In the data rows, 128 means zero.
Each row below has a hidden score, from 0 to 40, with 20 about the middle. What is it? The score is a weighted sum of the row's numbers plus the product of two more (or one squared), each taken from its middle value.
[103 139 118 114 105 103 112 109 109 150 117 121 144 114 114 105 105 107
 134 109 102 145 105 126 107 110 142 120 101 117 111 129] 21
[143 112 118 123 144 147 139 140 144 122 116 119 114 123 119 122 131 131
 117 128 128 114 135 126 135 130 107 130 143 118 115 138] 20
[103 149 115 115 128 103 104 103 114 140 118 116 143 113 115 142 106 108
 150 109 152 139 115 109 140 110 155 132 123 116 146 155] 19
[175 108 213 206 107 144 163 165 109  94 209 202 110 207 220 115 176 215
  99 206 103 108 137 199  94 147 108 125 101 211  97  89] 23
[141 114 118 123 144 142 133 137 139 128 118 120 115 125 121 127 128 124
 115 126 129 115 121 123 125 128 108 129 140 118 126 131] 19
[156 108 122 126 133 165 163 159 166 103 117 118 110 125 131 115 161 143
 116 150 130 110 171 119 165 166 107 156 160 126 103 129] 21
[103 166 115 113 154 101 101  97 110 195 116 115 176 112 115 135 104 110
 147 111 121 164 109 116  96 116 148  89 103 116 186 130] 14
[150 107 124 127 123 160 151 150 153 103 118 121 109 130 133 111 159 144
 110 148 123 109 172 125 148 157 108 158 143 127 106 130] 19
[106 123 130 125 106 106 112 113 109 127 135 135 131 131 115 105 111 113
 118 108  97 130 111 142 103 109 138 115  99 127 114 116] 26
[103 139 130 116 110 102 103 106 110 132 130 124 141 122 114 105 106 108
 130 107  98 136 105 127 101 112 155 114 100 124 140 105] 21
[104 166 115 115 115 101 102 100 109 160 118 115 157 113 116 153 102 110
 163 110 150 161 105 109 123 114 156 112 116 116 157 139] 16
[163 109 122 128 179 158 151 157 162 118 118 120 109 129 141 125 146 142
 116 146 128 110 122 118 135 153 107 134 163 123 130 113] 38
[139 118 116 119 165 136 126 131 137 139 116 118 121 118 115 138 115 124
 123 117 134 120 115 124 125 118 109 108 147 116 130 137] 19
[153 107 132 144 112 154 160 154 136 106 130 139 110 142 135 105 154 144
 107 150 102 110 155 140 130 153 107 151 120 137  98 122] 20
[142 107 194 186 103 118 130 136 111 101 197 194 112 192 181 116 138 181
  99 170 101 113 118 194  94 113 120 107 101 187 104  90] 23
[102 146 122 114 112 101 103 105 110 138 120 116 144 115 113 106 105 108
 137 108 107 141 105 118 108 113 156 115 103 117 145 113] 20
[144 110 122 121 127 154 144 145 152 104 117 117 109 126 126 116 149 143
 116 144 131 110 172 121 154 141 108 146 151 123 110 131] 18
[105 161 115 114 106 102 101  98 111 159 117 114 162 111 116 125 102 110
 152 110 129 162 106 114 113 115 168 110 103 115 141 145] 16
[104 154 115 115 137 104 107 113 121 139 118 115 132 112 114 153 109 108
 161 109 156 137 106 109 146 108 133 129 142 116 157 123] 28
[126 117 118 116 132 133 141 138 143 115 116 116 113 116 116 118 134 117
 127 117 130 115 136 114 150 124 112 144 143 119 112 130] 23
[148 108 133 138 114 154 153 153 138 105 129 133 110 139 141 105 160 141
 107 150 108 109 153 131 130 154 107 157 127 133 106 118] 22
[156 107 130 133 126 164 153 152 152 100 125 125 109 139 147 106 168 158
 106 159 113 109 180 130 142 164 107 161 136 136 107 124] 20
[105 161 116 116 134 102 101  99 114 145 118 116 156 114 116 181 103 109
 173 109 178 152 113 108 154 113 164 114 140 116 163 157] 23
[104 163 117 116 138 102 101  99 118 148 119 117 160 114 117 195 103 108
 179 110 185 156 114 109 163 113 164 111 147 117 156 166] 23
[103 132 146 125 108 101 104 107 112 128 148 138 138 136 121 109 107 111
 122 107  97 132 104 140  97 111 156 108 100 137 135  96] 25
[106 131 115 114 110 112 113 114 112 133 116 115 130 113 113 126 112 108
 131 107 133 135 119 118 130 108 127 125 120 115 120 146] 17
[143 114 116 120 165 144 132 135 144 131 116 118 117 120 116 132 120 130
 120 122 134 116 125 124 132 124 108 116 148 115 123 142] 21
[107 128 118 114 121 113 112 113 115 124 116 114 118 115 117 107 127 108
 114 107 113 116 121 119 115 112 135 164 105 117 139 135] 24
[103 142 119 114 106 102 110 109 110 148 119 119 138 114 113 105 107 108
 129 108 103 139 105 123 105 108 142 132  99 117 118 125] 23
[125 117 118 114 128 134 141 138 145 113 116 115 112 114 116 119 135 118
 128 118 132 114 140 114 155 126 112 146 144 118 111 130] 22
[142 110 129 130 117 148 145 147 139 106 123 127 109 134 131 107 150 138
 112 145 116 113 151 125 137 139 108 146 134 128 109 120] 19
[105 156 130 115 102 102 101  96 112 154 139 132 169 124 114 106 103 108
 132 109  97 164 107 137  94 119 187  93 101 119 155 107] 15
[142 111 118 125 130 144 145 142 141 118 117 123 112 124 117 116 131 129
 119 131 124 116 139 127 141 130 108 128 142 119 105 136] 19
[123 118 115 114 138 135 127 127 145 119 117 115 119 112 113 145 120 120
 133 113 153 122 153 115 161 115 116 125 155 115 116 156] 20
[110 117 140 131 108 110 122 119 109 121 142 134 114 141 136 110 131 115
 103 109  98 113 110 146  97 113 131 160 100 142 117 109] 26
[147 112 115 114 172 161 135 138 170 116 117 114 111 114 118 158 139 137
 119 129 162 111 165 114 160 142 108 142 171 116 131 155] 21
[104 167 116 116 119 101 100  99 109 159 119 116 159 113 117 168 103 110
 168 110 162 161 106 110 131 115 159 112 123 117 161 143] 17
[104 157 116 116 138 105 100 102 121 139 118 117 146 113 116 178 105 108
 162 109 177 140 118 109 156 111 156 128 142 116 166 159] 24
[104 168 115 114 122 101 101  98 109 165 117 116 162 112 116 159 102 110
 164 110 153 163 106 108 121 114 157 107 117 116 163 140] 15
[108 121 137 122 118 110 113 116 109 116 135 124 116 134 135 108 128 120
 108 109  97 112 115 137 101 111 139 152  99 137 133 109] 25
[173 107 208 201 106 143 163 164 109  95 205 199 110 203 214 116 172 210
  98 201 103 107 135 195  94 144 109 125 101 207  98  88] 24
[156 111 121 121 156 161 155 161 170 107 117 116 109 122 134 136 156 139
 122 149 145 110 148 112 163 157 106 147 177 122 120 117] 36
[103 168 115 114 151 102 101  97 110 196 117 115 175 111 116 140 104 110
 149 110 125 165 109 115  98 117 148  90 104 115 191 131] 14
[145 112 116 115 159 156 141 140 164 114 117 114 113 114 115 146 134 137
 125 130 154 113 165 117 169 135 109 131 170 116 113 153] 22
[113 112 169 149 109 110 120 121 110 109 167 151 112 162 171 114 141 140
 101 124 101 109 109 162  94 112 136 154 103 167 127  92] 26
[106 128 121 113 124 110 110 111 110 121 119 115 124 117 117 105 119 111
 120 108 105 118 117 123 114 109 144 144 103 121 137 124] 24
[105 164 117 116 125 102 101 100 108 156 118 116 163 113 117 168 103 110
 173 110 163 160 105 109 139 114 161 107 128 117 150 152] 18
[104 156 116 115 125 103 101  99 110 147 118 116 156 113 116 154 103 109
 163 110 159 151 112 109 143 113 164 116 125 116 147 160] 17
[132 116 119 118 120 141 137 141 143 112 116 117 111 119 117 133 138 124
 124 130 143 116 150 114 153 127 108 139 153 118 115 131] 17
[143 108 137 152 107 137 161 150 116 112 139 153 111 145 125 106 134 136
 112 141  98 118 131 150 123 128 108 127 112 142  95 115] 21
[125 108 182 176 102 111 115 123 112 108 189 186 119 183 160 113 125 162
 100 153 101 120 113 185  94 109 127  99 101 172 112  92] 30
[103 148 115 115 146 107 112 120 134 129 117 116 124 112 113 155 113 107
 162 107 160 128 109 110 157 109 127 137 154 115 156 117] 36
[146 107 176 189 103 121 168 155 110 112 182 197 115 176 142 115 126 151
 106 154 102 121 108 186  97 116 110 101 100 177  95  91] 26
[155 112 115 117 186 162 131 138 164 125 117 114 111 121 129 146 140 137
 110 131 147 110 139 119 132 150 107 144 157 115 149 146] 20
[103 157 115 115 112 103 103 103 109 156 117 115 156 112 115 129 103 109
 159 110 134 158 106 111 123 113 155 111 110 115 135 139] 16
[106 122 145 133 106 104 116 115 110 126 147 141 121 141 129 110 119 111
 109 108  98 120 106 147  96 109 138 140 101 142 118 101] 27
[107 184 116 116 102 105 103  92 112 179 117 115 190 112 117 135 104 111
 159 111 128 193 108 114  98 123 203  90  99 116 182 138] 14
[140 113 117 118 133 151 140 142 153 113 116 116 111 118 118 133 142 128
 120 131 144 113 155 116 154 137 108 144 157 117 115 140] 18
[108 128 117 114 109 112 114 116 110 130 116 117 127 116 113 114 113 109
 127 108 122 132 119 123 123 109 127 124 113 116 117 139] 17
[103 156 117 117 147 104 102 103 130 139 118 117 151 114 116 194 104 108
 175 110 188 146 124 110 174 111 157 118 155 117 150 169] 19
[105 170 115 115 122 102 100  99 108 164 118 116 160 113 116 172 102 110
 166 111 160 162 106 110 125 115 157 109 122 117 170 142] 17
[125 116 117 118 111 136 132 132 131 118 116 117 114 118 114 128 128 117
 121 119 137 121 147 122 143 120 112 135 137 116 109 147] 16
[105 147 116 114 165 105 110 117 125 144 118 116 130 112 113 142 110 108
 154 107 144 129 105 109 133 108 124 124 142 115 166 112] 26
[134 113 125 124 118 141 137 142 138 109 119 120 111 126 124 118 141 130
 119 137 129 115 147 119 143 127 109 138 146 122 116 122] 19
[104 128 149 129 109 102 106 108 111 124 150 140 135 141 126 110 108 115
 118 107  98 128 105 143  96 111 154 111 100 142 132  95] 28
[158 108 116 116 152 181 150 151 182 102 117 115 109 120 138 134 178 147
 107 149 153 107 200 114 166 198 108 187 164 118 122 152] 16
[135 112 121 122 119 143 143 143 141 110 117 120 111 123 118 120 139 129
 122 133 131 115 152 119 151 129 110 137 146 120 108 130] 19
[146 109 118 119 140 159 144 143 158 108 117 115 110 122 124 121 150 140
 113 137 134 110 171 122 151 150 108 156 148 119 113 146] 21
[142 115 116 113 176 156 129 133 168 119 118 116 114 113 115 177 131 131
 126 123 172 114 160 112 165 130 109 132 179 115 136 158] 18
[106 119 145 137 105 105 121 117 110 127 148 145 123 143 129 112 119 112
 108 108  98 120 105 152  96 109 136 140 102 145 111 103] 30
[149 113 117 122 166 149 130 137 145 132 117 118 112 126 127 130 131 130
 109 128 129 112 119 125 117 136 107 133 140 117 142 133] 20
[141 116 115 114 174 147 128 133 156 128 117 115 116 114 116 160 125 128
 123 121 156 115 136 116 145 125 109 123 165 116 136 148] 19
[130 112 120 133 116 127 147 138 118 125 121 137 124 125 113 107 113 122
 131 119 109 131 121 137 136 113 111 104 128 122  97 129] 19
[104 125 136 122 112 104 111 112 109 123 137 128 127 132 123 108 114 113
 115 107  98 121 107 138 101 109 146 131 100 133 127 107] 25
[104 158 115 114 126 101 101  99 111 197 121 128 189 111 116 107 105 110
 153 111 100 179 111 136  95 119 153  83  99 115 130 123] 18
[159 107 171 173 108 145 157 157 113  99 169 169 109 173 175 111 160 176
 101 174  99 108 141 167 104 142 109 133 103 172  98  93] 21
[142 109 120 126 119 149 147 142 141 109 117 122 111 126 119 112 141 136
 115 136 122 113 162 127 147 136 109 140 138 122 103 139] 21
[105 171 116 116 118 101 101  99 109 160 118 116 160 113 116 173 103 111
 169 110 163 163 106 110 129 114 158 112 123 116 166 142] 20
[105 132 117 114 117 108 114 114 111 135 116 115 133 111 113 110 109 107
 134 108 117 133 111 119 122 109 134 127 111 116 119 136] 21
[135 114 124 123 118 140 137 141 137 109 118 120 111 126 123 119 141 129
 119 138 130 115 146 118 144 128 108 138 145 122 116 121] 18
[104 134 168 145 103 102 101  98 112 136 178 167 157 159 125 113 103 113
 111 107 102 146 107 173  95 117 185  91 104 154 137  90] 38
[106 125 129 124 106 107 111 112 110 128 132 134 132 130 114 105 111 112
 119 108  99 131 110 141 103 109 138 116 100 125 115 119] 25
[103 140 115 114 109 105 107 107 109 142 117 115 139 112 114 124 107 107
 137 108 131 143 112 116 123 109 139 120 113 114 125 145] 17
[156 113 115 115 204 165 125 135 170 128 117 115 110 117 130 168 141 138
 108 130 160 109 139 116 131 152 107 146 165 115 171 150] 20
[104 152 115 114 176 103 103 109 110 170 116 114 149 111 114 129 103 107
 144 110 124 137 108 111 104 110 127 103 118 115 179 114] 16
[143 114 116 121 159 142 130 135 142 131 117 118 115 122 119 134 123 126
 117 123 134 116 122 124 126 124 108 121 145 116 129 137] 19
[158 111 115 113 198 176 132 139 184 115 119 115 109 114 129 176 154 144
 110 135 173 108 172 113 154 167 108 160 177 115 161 159] 17
[112 122 134 133 103 110 107 114 110 126 141 143 127 141 116 105 113 118
 113 117 103 135 114 143 102 109 127 104 103 125 127 116] 19
[104 159 116 115 115 101 102 101 109 150 118 115 152 112 116 130 104 108
 155 110 135 153 105 110 120 114 159 114 111 115 152 131] 17
[140 116 117 124 158 136 128 133 133 139 118 122 118 123 117 129 117 124
 117 119 127 119 112 127 117 119 108 111 139 116 130 131] 19
[104 170 116 115 133 102 101  98 109 162 118 117 164 114 117 189 103 110
 175 110 176 162 106 109 139 116 162 106 134 117 172 153] 23
[136 119 116 122 153 133 125 132 131 139 117 120 118 122 117 136 118 118
 119 119 131 121 111 123 117 118 108 114 140 115 137 129] 17
[153 108 124 130 122 163 155 153 154 103 118 122 109 131 134 109 163 143
 109 150 119 110 171 126 147 164 108 162 140 127 105 131] 19
[143 116 117 123 159 139 128 135 135 137 118 120 115 125 121 131 123 123
 114 122 129 116 114 124 115 125 107 122 139 117 138 130] 18
[103 153 116 115 142 104 107 112 118 143 118 115 135 112 114 150 108 108
 160 108 151 137 105 109 138 109 132 124 138 114 160 121] 26
[160 110 121 126 173 159 153 158 164 115 118 119 109 128 138 128 148 141
 117 147 132 110 128 116 142 153 107 137 167 123 126 113] 37
[104 130 135 123 106 102 110 110 110 133 138 134 135 130 117 107 108 108
 120 107  98 132 105 138  98 109 148 120 100 132 120 105] 27
[151 106 151 159 108 144 159 154 116 105 151 157 109 157 148 108 150 155
 106 158  97 110 138 154 115 139 108 134 108 154  97 105] 21
[140 111 118 120 128 151 142 140 149 110 116 117 111 120 118 122 140 134
 118 133 136 113 168 123 155 135 109 140 148 118 107 146] 20
[111 130 118 115 106 116 110 118 110 129 117 119 124 116 114 140 115 109
 127 110 143 136 124 118 127 108 120 117 128 115 131 138] 11
[105 146 114 114 105 109 102 107 109 144 117 114 138 111 115 191 106 108
 139 107 172 155 117 112 131 110 128 109 135 116 145 157] 9
[104 155 115 114 123 103 103 101 110 146 118 116 153 113 116 144 103 109
 163 109 152 151 109 110 139 112 158 114 123 116 140 150] 16
[125 117 117 116 130 135 140 139 144 114 117 115 112 115 117 119 135 117
 128 117 132 115 139 114 153 124 112 146 143 119 112 130] 22
[158 111 115 117 184 168 133 140 168 121 116 115 108 122 135 144 149 141
 106 136 147 109 146 120 131 164 107 156 156 116 151 146] 20
[138 116 118 122 150 136 128 134 134 135 118 120 117 122 118 132 121 121
 118 121 130 118 114 123 122 121 108 118 141 118 132 130] 18
[103 151 115 116 155 109 102 103 136 127 118 117 131 113 113 182 113 107
 149 109 184 123 137 109 160 109 154 146 149 116 192 158] 23
[104 166 116 115 164 102 100  96 110 198 117 114 186 112 116 140 105 109
 157 111 125 170 110 118  98 118 153  85 106 116 177 137] 17
[159 106 139 149 114 161 165 160 140 103 135 142 110 147 149 105 166 153
 104 159 100 108 160 144 125 170 107 161 117 145  99 117] 20
[104 142 116 113 109 104 107 106 109 147 116 116 146 111 115 111 104 108
 140 108 116 146 107 119 117 110 145 118 105 115 118 140] 19
[142 110 119 132 127 142 148 142 135 120 120 129 115 127 116 110 126 130
 121 129 114 118 133 133 136 125 108 121 134 122 101 133] 21
[143 110 117 118 132 157 145 145 159 106 116 115 110 119 119 130 147 136
 119 137 145 111 176 117 167 144 109 150 159 118 109 145] 18
[107 179 115 115 105 103 103  94 112 173 117 115 179 112 117 139 103 110
 160 110 135 182 106 112 103 120 188  96 101 116 174 139] 14
[130 112 123 128 110 136 136 136 124 114 121 128 112 129 118 109 133 129
 114 129 115 117 146 132 131 123 112 133 123 123 106 134] 21
[103 143 118 114 111 103 106 107 110 141 116 115 134 113 114 108 108 108
 132 108 111 134 106 116 110 109 145 134 104 116 137 125] 21
[104 151 118 113 112 101 101 104 110 143 116 115 146 112 114 111 104 108
 143 109 116 147 105 113 111 112 154 115 104 115 147 120] 17
[104 143 116 114 137 105 110 110 111 150 117 114 141 111 113 116 106 108
 144 109 122 136 105 113 117 110 135 120 113 115 138 128] 21
[104 151 115 115 130 104 103 102 113 141 117 116 149 113 115 143 104 108
 159 109 152 144 113 110 144 111 157 119 126 116 142 151] 16
[104 148 115 114 153 106 112 119 129 134 118 116 126 112 113 149 113 108
 159 107 154 130 106 109 147 108 125 132 149 115 159 116] 34
[104 157 117 115 140 105 102 102 123 142 119 117 148 113 117 183 104 109
 168 110 181 144 120 109 163 111 157 124 146 116 153 166] 20
[138 110 120 120 128 148 138 138 146 109 117 117 111 124 124 111 146 137
 112 132 125 111 163 124 141 137 111 152 134 121 113 140] 22
[143 110 117 124 130 149 146 143 145 115 117 120 111 123 117 116 133 131
 119 131 126 114 150 126 147 133 108 133 145 119 104 140] 20
[107 121 137 118 125 111 109 114 109 112 134 119 117 134 141 107 131 127
 108 111  99 110 119 133 103 110 143 150 100 136 150 106] 27
[106 169 124 114 102 105 102  93 112 167 133 128 182 117 116 105 103 110
 139 111 100 180 108 133  93 122 201  88 102 115 168 114] 15
[143 112 116 114 146 160 139 142 167 109 118 115 109 115 119 154 148 133
 121 134 162 111 178 113 171 147 108 152 172 116 121 150] 16
[108 128 117 114 138 120 112 113 131 118 117 116 116 112 117 112 131 112
 118 108 130 113 137 114 131 115 135 167 117 116 149 143] 24
[104 142 115 115 136 107 109 110 121 139 118 116 139 112 115 143 106 108
 153 108 151 137 115 110 148 108 138 122 134 116 133 150] 18
[162 109 122 128 177 158 151 157 162 118 119 120 109 129 139 125 143 141
 115 145 128 109 122 117 135 152 106 132 162 123 129 112] 35
[107 179 116 114 103 103 104  93 112 176 118 116 188 112 116 117 103 111
 152 111 115 189 108 119  96 122 201  89 100 116 178 128] 15
[159 107 135 148 115 161 166 157 142 104 133 140 109 146 143 105 163 152
 105 157 100 109 159 142 130 168 107 158 120 143  97 119] 21
[183 109 243 247 103 132 187 177 111  96 246 249 109 236 233 115 168 215
  99 212 104 108 109 239  97 145 107 114 105 243  96  91] 34
[161 108 122 133 146 163 159 158 160 109 119 122 109 130 134 111 153 146
 112 148 119 109 150 125 146 162 107 146 151 125 106 124] 24
[107 118 144 127 115 107 113 116 108 115 144 131 118 140 139 110 125 124
 108 111  98 113 111 143  98 109 143 143 100 144 132 102] 26
[161 107 127 140 123 166 165 160 154 104 124 129 110 138 141 105 167 150
 106 156 108 109 166 133 141 176 107 163 134 136 100 125] 21
[124 109 176 172 103 111 115 122 111 109 184 183 119 178 154 114 123 158
 102 149 100 121 113 182  95 109 127 100 101 167 113  93] 30
[149 113 115 114 180 162 129 138 169 119 117 116 110 115 122 165 142 135
 114 130 163 109 155 113 149 146 107 146 169 115 146 152] 17
[129 117 116 117 125 137 135 137 142 118 117 116 114 116 114 143 128 118
 130 122 148 121 141 114 155 121 109 129 157 116 115 138] 16
[103 159 117 116 151 106 102 101 135 137 119 118 145 114 116 208 106 108
 168 110 199 138 129 109 173 110 158 132 159 117 175 172] 27
[104 157 116 114 107 102 101  99 111 155 116 115 160 111 115 113 102 109
 145 110 117 158 105 118 108 114 167 109 102 116 138 139] 17
[151 106 161 159 112 142 148 152 116 101 157 156 109 162 164 108 155 167
 104 167  97 109 142 151 111 134 109 131 108 159 105  96] 23
[170 108 188 197 103 144 177 166 108 100 189 195 109 189 184 115 161 180
  99 181 102 109 126 192  96 152 107 134 101 192  95  91] 20
[105 140 116 113 104 110 104 110 109 140 117 117 135 113 115 159 107 107
 132 107 151 149 116 115 122 109 127 108 125 115 139 146] 9
[104 155 116 114 120 102 103 102 109 157 118 115 162 112 117 134 103 109
 164 111 139 160 105 112 130 114 158 103 115 116 129 148] 16
[134 118 117 119 142 135 127 134 136 130 116 117 115 120 117 141 123 118
 121 121 139 120 120 118 129 120 108 123 147 116 131 131] 17
[141 107 138 148 110 136 154 148 118 107 139 149 114 145 127 105 133 146
 115 145  99 117 137 147 126 123 110 118 116 141  96 111] 24
[134 114 120 120 119 142 139 142 143 111 117 118 111 120 118 126 139 126
 122 132 137 116 151 117 152 129 109 139 151 119 113 131] 18
[150 108 119 119 138 168 153 151 169 105 116 115 109 121 134 120 169 139
 109 143 138 108 181 117 158 178 107 179 151 122 113 141] 19
[144 110 121 121 126 157 147 147 154 105 117 117 110 124 126 120 155 137
 115 143 134 111 170 118 155 148 109 155 151 122 111 134] 18
[104 162 116 115 115 102 101 100 110 151 117 114 152 112 115 136 102 109
 158 110 140 156 105 109 121 114 158 113 114 115 158 130] 15
[144 117 117 124 169 137 125 132 133 144 119 122 118 126 121 130 118 123
 113 121 125 117 109 129 110 121 108 114 136 117 142 129] 17
[165 107 156 166 107 160 173 163 126 101 153 160 109 162 166 110 174 160
 100 167  97 108 147 160 109 180 107 166 103 162  96 106] 20
[149 109 119 122 126 164 151 150 160 104 116 116 109 123 127 120 161 139
 111 144 136 110 179 119 157 163 107 165 150 121 108 140] 18
[104 164 115 114 157 102 101  97 110 196 117 115 179 112 115 132 103 110
 149 111 120 164 110 118  96 116 149  88 104 115 182 133] 15
[149 115 116 122 179 145 125 133 144 138 117 118 115 124 124 136 125 128
 112 124 131 112 114 126 113 129 107 123 143 116 149 135] 19
[104 162 115 115 114 102 102 101 110 160 116 115 157 112 116 138 104 110
 159 110 138 160 105 110 119 113 154 112 111 116 147 137] 15
[144 111 116 120 135 154 145 142 155 111 116 116 111 120 119 123 141 136
 118 134 136 113 165 122 155 139 109 142 152 118 107 147] 21
[153 106 168 174 105 138 162 157 109 104 168 175 110 170 160 111 150 161
 102 164  99 111 125 168 103 134 108 127 102 170  95  94] 21
[104 163 116 115 133 101 101  99 109 174 117 115 165 112 116 142 102 110
 154 110 136 159 106 112 108 114 151 101 111 116 168 138] 15
[107 190 115 116 103 104 103  92 111 185 118 114 192 113 117 159 105 112
 168 110 145 198 108 110 101 122 201  91  99 117 187 147] 15
[140 108 134 147 112 133 152 146 117 109 137 147 115 141 120 105 127 145
 120 141 100 120 138 146 133 117 111 110 121 138  95 114] 27
[126 118 117 122 125 126 132 133 122 130 117 125 125 119 112 126 112 116
 136 115 129 132 118 123 139 112 111 102 143 116 106 132] 16
[103 152 116 114 107 102 102  99 110 152 117 117 159 111 115 107 103 109
 140 110 109 155 106 123 105 114 167 109  99 115 135 132] 19
[121 114 142 142 104 117 117 124 109 115 148 150 117 150 127 105 123 133
 109 132  98 123 121 148 103 110 119 112 103 136 117 109] 22
[105 141 117 114 104 109 103 108 109 140 116 115 136 113 114 162 107 107
 132 107 153 151 116 116 123 109 127 108 125 115 141 148] 10
[105 136 116 114 136 112 111 113 129 129 117 115 129 111 114 136 114 108
 142 108 150 126 125 110 149 109 135 139 133 115 136 149] 19
[104 166 115 116 122 101 101  99 109 164 118 115 163 112 116 157 103 110
 165 110 153 162 105 109 123 115 158 105 118 116 158 143] 15
[105 170 115 115 125 101 100  99 109 162 118 116 160 113 116 172 103 110
 168 110 163 161 105 109 128 115 158 108 123 116 169 145] 19
[104 153 115 114 137 104 108 113 123 137 117 116 132 112 113 156 109 108
 163 108 159 137 107 109 148 109 134 130 142 115 156 123] 29
[152 108 121 126 126 164 155 152 158 103 117 118 109 127 130 111 159 146
 112 148 126 110 178 123 155 162 108 160 147 125 104 136] 20
[104 137 115 115 139 110 106 108 122 123 118 116 130 112 113 120 115 110
 135 108 137 123 130 113 138 108 149 139 122 115 148 144] 21
[146 111 115 114 162 163 138 140 172 112 117 115 111 113 118 155 143 137
 120 131 163 110 177 113 170 146 108 147 173 115 123 156] 20
[104 162 115 116 138 101 101  98 109 175 117 114 165 113 116 142 102 109
 155 110 136 160 106 112 109 114 151 100 111 116 164 141] 15
[151 109 120 126 134 160 157 152 157 108 117 119 110 124 123 114 149 140
 116 143 128 112 166 124 157 153 107 148 152 123 103 137] 20
[127 117 116 116 123 134 136 136 140 117 117 117 117 115 113 137 122 120
 138 120 147 125 145 117 164 116 111 117 158 116 105 141] 15
[104 146 115 114 112 101 107 105 108 148 117 114 146 111 114 112 104 108
 142 109 118 144 107 116 117 110 151 123 104 115 123 140] 21
[105 125 149 128 110 103 107 111 110 120 150 139 130 141 130 110 112 120
 115 108  99 123 107 145  97 110 153 117 100 144 133  97] 26
[155 107 165 165 110 144 152 154 114 100 162 163 109 167 169 111 158 171
 102 171  98 109 142 160 108 137 109 133 105 165 102  95] 21
[128 119 116 115 126 137 131 136 143 118 116 116 113 115 114 155 132 116
 128 121 156 120 139 111 153 123 110 134 160 116 122 136] 16
[115 108 195 170 106 105 119 121 112 105 194 176 114 182 190 115 136 162
  99 137 104 108 106 183  95 109 143 131 104 191 121  88] 27
[176 108 194 198 103 153 176 170 109  96 192 194 110 195 202 115 176 192
  99 192 102 108 137 193  95 170 107 146 101 198  96  90] 21
[148 108 139 152 110 146 159 153 124 105 139 148 111 148 136 106 148 149
 107 151  99 112 145 148 124 141 109 139 112 143  96 115] 23
